One turn moves every row onto another: examples first, then more rows asked:
koma: [ -8 -16  -6   5 -15 -19 -10  -3   9  22 -13 -29   6  -1  21  18   3  13
  15  -6 -25   3  26   0  -5 -10   4  -8  19  20  12 -29  -9  10 -16  -1]
des: [  1 -18 -11   7   2  15  -8  -7  29  23  -1  11  15   8   4  -1 -11  21
  10   8  12   4  -4 -26  -9   1  37  17 -22   7 -12 -17 -14   9 -20   4]
nubil: [-17 -21  -5  -1   9   5  13  26   2   6 -13   9   2   9 -10   8  -9  -6
  -1 -20 -18 -21   9 -25   5   9   6  -4  -2  -5   2 -31   7  16 -24  19]
luzad: [ -7 -33   2  19 -27 -21 -16  -3  15  29 -30  -8   7  -8  -5   6  -1   5
  15  22   5  14  29  -5  -6   5  21  10  -7  10  -6 -20   6  19 -11  -1]
Lukil: [  4 -20 -14   6  -7  -9  -4  20  -4  19 -12   7  28  13  18 -23  -3  11
  16  -4  22  -6  20  -1  14  13  30   4   0  14  19   4  -8  16 -17  11]
Dopi: [-28 -23 -13 -11 -17 -11  21  -8   0   5 -14  20   7  -4  26   5   7  -1
   5 -19 -16   1  -3   0  21   4  -7 -14   6  -2 -20 -30  -6  17   0  -9]
faz: [-11 -13   2 -12  -7 -23  11  -1   0  -1   4  -5  -7   2  -2  -6 -29   2
 -11 -10  -7  -3 -15   1  -9 -31  20 -21  -4  -9  -9   3  12  -8  -1  -2]
Nefe: [ 18 -21 -13   2   4  -4  -9   1   7  23 -17  21  19  11  -6  17  27  -9
   3 -10   5  -6  -5  12  11  -1   3 -11   0   7   9  -1  18  30 -20 -10]
Kasap: [-10 -18 -13 -11  10   7 -23   4  21  11   6   7   7   7   9  18  -3  40
   1 -11   7  15   4  16  -8   6  13 -14   6  14   5 -18  -8 -13 -12   4]
romur: [-26 -21 -18 -10 -23  -5   6   7  13  18 -14  28  12 -11  26   6   3   3
   5 -19 -13  -5   2  -2  22  12   2  -6  -6  -5 -13 -29 -15  15 -20  -8]
suni: [-11 -15 -18 -17   8   2 -18  20  12   6   2  21  19   7   2  -6  -4  24
  -1 -10  18   3  13   2 -16 -15  20   2   5  10  23 -20   0   3 -20  30]
fari: [ 17 -11   1  18  14  -2  16  -9   2  -2  -2   3  19  24  18  -7  11  -1
  21   0  10  -6  -2 -28   4  11  16  -8   8   7  -9  -7  12   9  14  -8]
nep: [  5 -12  -7  -3  -6  25  -3   5   7   7  10  33  -1  -1 -14  -2   9  13
  -6   6  17  18  -2  -9   1  -5  25  12 -22   8 -17 -10   0  21 -18   4]
kapeg: [ -6 -25 -22  19   0 -11   0   7  28  27 -12 -10  25  -1   7   0  -3  22
   5  -7   8   4   5  -5  -3  16   5   2 -13 -14 -16 -43   2  16  -3  -2]
simol: [-19 -18   3 -12   0 -20  12 -15  -1   0  -9   4   2  14  20  -7 -13  -2
  -8  16  28 -20 -11  -9   4 -21  15   0  10  -2 -12  14   0 -10  -1  -5]
Mak: [-23 -37  -5 -11   8 -24   2 -18   1   2 -19  -3 -11  12   3  -1  -2  10
  -4  11  19  11 -10   0  -8 -26  20  -3   1   6  -8  14  23   6   4  -4]
veb: [-19  -8 -12 -14  -7 -27  28 -21   8  -2  -4  -5   8  -1  18 -10 -18  10
  -5  -6   8   5  -7   0  -1 -35  13  -3 -20   7 -18 -11   8   7   8   3]
zav: [-12 -22 -23  16  -2 -33   0   1  18  27 -23 -17  25   3   4  -2  -5   7
  -9  -9   0   0   3   6  -5   7  -2  -5  -9 -16 -12 -32   8  19   8   1]
kefuf: [-21 -16  -7  -2   2 -13  18  22 -10   5 -17   6  12  13  -4  -7 -19 -12
   5 -16 -11 -24   2 -23  -4  -2   9  -8  11  -5   3 -30  14  21  -8  19]
lur: [ -2 -40   0   4   8 -16   3  -3   7  15 -23 -19  -9  15  17   6  14   4
   3 -17 -21  -5   9  -9  13  11  14  -3  -2  11   7  15  -8  12   3  -8]
nomip: [-26 -15  -4 -14 -15 -20  22  -3  -2   4 -15  -6  -2  -6  15   0 -29   8
   0 -15   0   3 -19 -11 -10 -33  23  -5   2  12 -11  -2   3   0   1   5]
Geb: [-13 -20  -8   6  -2  -9   2  16 -12  -5  -2   9   4   0   4 -18 -13   8
  -6  -5  -7  23  12   2   5  24  18 -31   2 -11 -13 -21  13  -2  12   3]
Vev: [ 17   3  22  10  12  16   0  -7 -14 -10   4  -7  10  11  -5   4  -3   6
  -9  15  -2  12  18  -8 -14 -14  18  -7  10  13  -6 -13   5   6   0  14]
zade: [ -5 -17 -14   8  -2   1  -4  23  -1  -3  -1  27   8  -5  -7 -12  -5  12
  -5  -5  -3  26  11  -2   7  25  21 -21  -6 -11 -12 -27  21  11  -4  13]
med: [-26 -13   5 -11   7 -28   3  -9  -7  -3 -12  -1 -15  12  16  -6 -11  11
 -16  11  15  -6   2  -4   0 -16  17   4  -4   8  -5  24   7   8   6   8]
viza: [ 10 -19  -5  -9 -22  -2  -8   0  -6   2  -7  13   6  -7  -2  11   5 -17
  -4  -2 -16   1  18   9  11 -20  -6 -25  32   6  10 -24   5   7 -26  -4]
Vumis: [-13 -16  -5  -8 -21  13  -9  11  12  28   5  19  -4  -3   1   5   3  12
   0   3   5   0  -1   0   9   1  30  13 -24   8 -12  -3 -25   3 -30  -8]
gug: [ -8  -5 -18 -20  12  18  -1   1  14  -8   8  22   7  12  13  17   0  25
  -5 -16  11   0   6  -3   8  -7  -3  -1  14  22   3 -22 -11   0 -17  16]
nuka: [ -7  -7 -27 -16   1  -7 -21   6  29  20   1  18  20   6   4  18  15  12
  -9 -10  13  -8  -1  15  -3 -19   0   1   4   5   9 -24  -4  -2 -25  10]
bav: [ -3 -19  -8   9 -23 -23   4  11  -8  20 -18   7  25   8  23 -26  -1  -3
   9   0  23  -5  15   5  16  11  25   2  -2   9   4  12  -9  10   1  -4]
renas: [-17 -34  -4   0 -15 -27 -24  -1  23  18 -28 -19  -6  -4 -12  13 -22  18
   7  11   6   6  25   2  -1  -8  18   7   0  12  -6 -23  -6   6  -1   9]
Nivo: [ -1  -3  -5  -3  -2 -23  15 -11   5  -1 -10  -5   5  -8   4   3 -22   3
 -28  -1  10   6 -19   2  -8 -22   9 -11 -10   1 -21  -4  14  -6  14   5]
zipe: [ 17  -7  -6   8  14  14  16  -1   2  -4   2  18  24  17  26   2  26   3
  17  -4  12  -2   2 -23  14  11  11  -3   9  14  -2 -13   3   9  -4   2]
fiki: [  0 -19  -8  -1 -20 -13  -3  -8  -4   6 -11   1  33  -9  20 -15  -3  10
   9  15   7  22  40  14   2  -3  15 -12   5  21  10 -34  -1   3  -7  11]
giz: [ 10 -14  14   9 -20   2   0   3   1   4 -18  20   5  -1 -11   6  -8 -23
  -1  17   5 -19  22 -30   5  -6   0  10  15   0  -5 -19   4  23 -21   6]
takek: [-19 -10   3  -3  -2 -24   3 -19   3   7  -4   6  -4  15  16   5  -3  10
   6  10  21  -3 -24  -4 -12 -25  14  -5  13  -3 -18  13  15  11   4 -15]
Zanav: [ 22   3   7  10   9   1   1  -6  -3 -10   0  -2  21   2   8   3  -3   3
  -7   8  -5  -1  30 -14 -10  -6  -6 -11  17   9   9 -34  10  15   0  17]
larum: [ -5  -3  14   0  -6   4   4 -12  12  -7 -16  20  17   9 -15  18 -21 -13
   2   7  17 -14  16 -24  -6 -19  -3   3  18  -1 -12 -27   6  11 -10  11]
vizo: [ 10 -14 -13   5 -15 -17 -16 -20   4  14 -10  -3  28  -1  11 -18  -4  10
   4  28  11  21  20  17   3 -20  34   0  -3  16  -7 -20  -5   5  -4   9]
lege: [-18  -8  18  -2 -15 -11  -3   1   4 -16   4  17   5  -2   9 -14  -8  14
   8  19   8  14  37  -9   1  -3  25   2   0  -2 -10 -20  -9  -8   6  23]
fekef: [-17 -19   3 -15 -20 -10 -20 -11  21   3  -5  16 -17 -11   1  24  15  -6
   7  -1 -10  12  12  -5   4 -27  -4  -9   7  -8 -16 -21   1  10  -3 -21]
rabib: [ -6 -15  -3  -6 -12  -4 -10 -12   5  21  -9 -29  -5  -3  25  18   5  10
  10   2 -11   1  11  -3   3 -27  10   8   8  26  -7 -17 -27  12  -7 -16]
mimiz: [  2 -22  20  10  -8   1   0  -7   0 -11  -1  11  -2  -1   5 -14  -5   6
   7  25  -2  15  46 -21   5  16  20  -1 -10   3  -6 -18   3  11  -1   7]
nepet: [ 10 -26  -3   0  -7 -13   2   2  -9  13 -21  26   7   9 -10   3  22 -19
   7  -8   3  -1  -9   8  10  -6  11 -14   4   8   2   7  27  31  -4 -10]
rumod: [ -4 -26   7   6 -29  -6  -6 -15  18  12  -4   7 -14  -3   8  19  14  -5
  20   9 -19   3  19 -16  15  -4   2  -3  11  -2 -18 -19  -4  14 -19 -25]
muzal: [  3 -13   0 -19 -13   6 -14  -9  -9   5 -13  16   5   4  -2   5  -6 -28
  -5   1 -15  -3  12  -5   5 -40  15 -11  17  11   8  -4  -2  15 -30  -3]
nogu: [  6 -40  -5   3   9  -1 -16  11   8  19 -13 -11  -3   6  19   8  20  16
   5 -16 -15   9  10   1  10  19  20  -9  -2   9  14   9 -11   5  -8  -9]
pofe: [  4 -19 -14  -2   8  16 -11   0  25  15  -5  12 -12  11 -16  17  -2   2
 -14  -1  -9  -6  -4 -25   6  -5  24  14 -19   9  -9  -5  -8  10 -32   9]

bav goes to Geb
Kasap goes to des
romur goes to nogu
Where do these go?
simol goes to faz
rumod goes to koma
renas goes to vizo

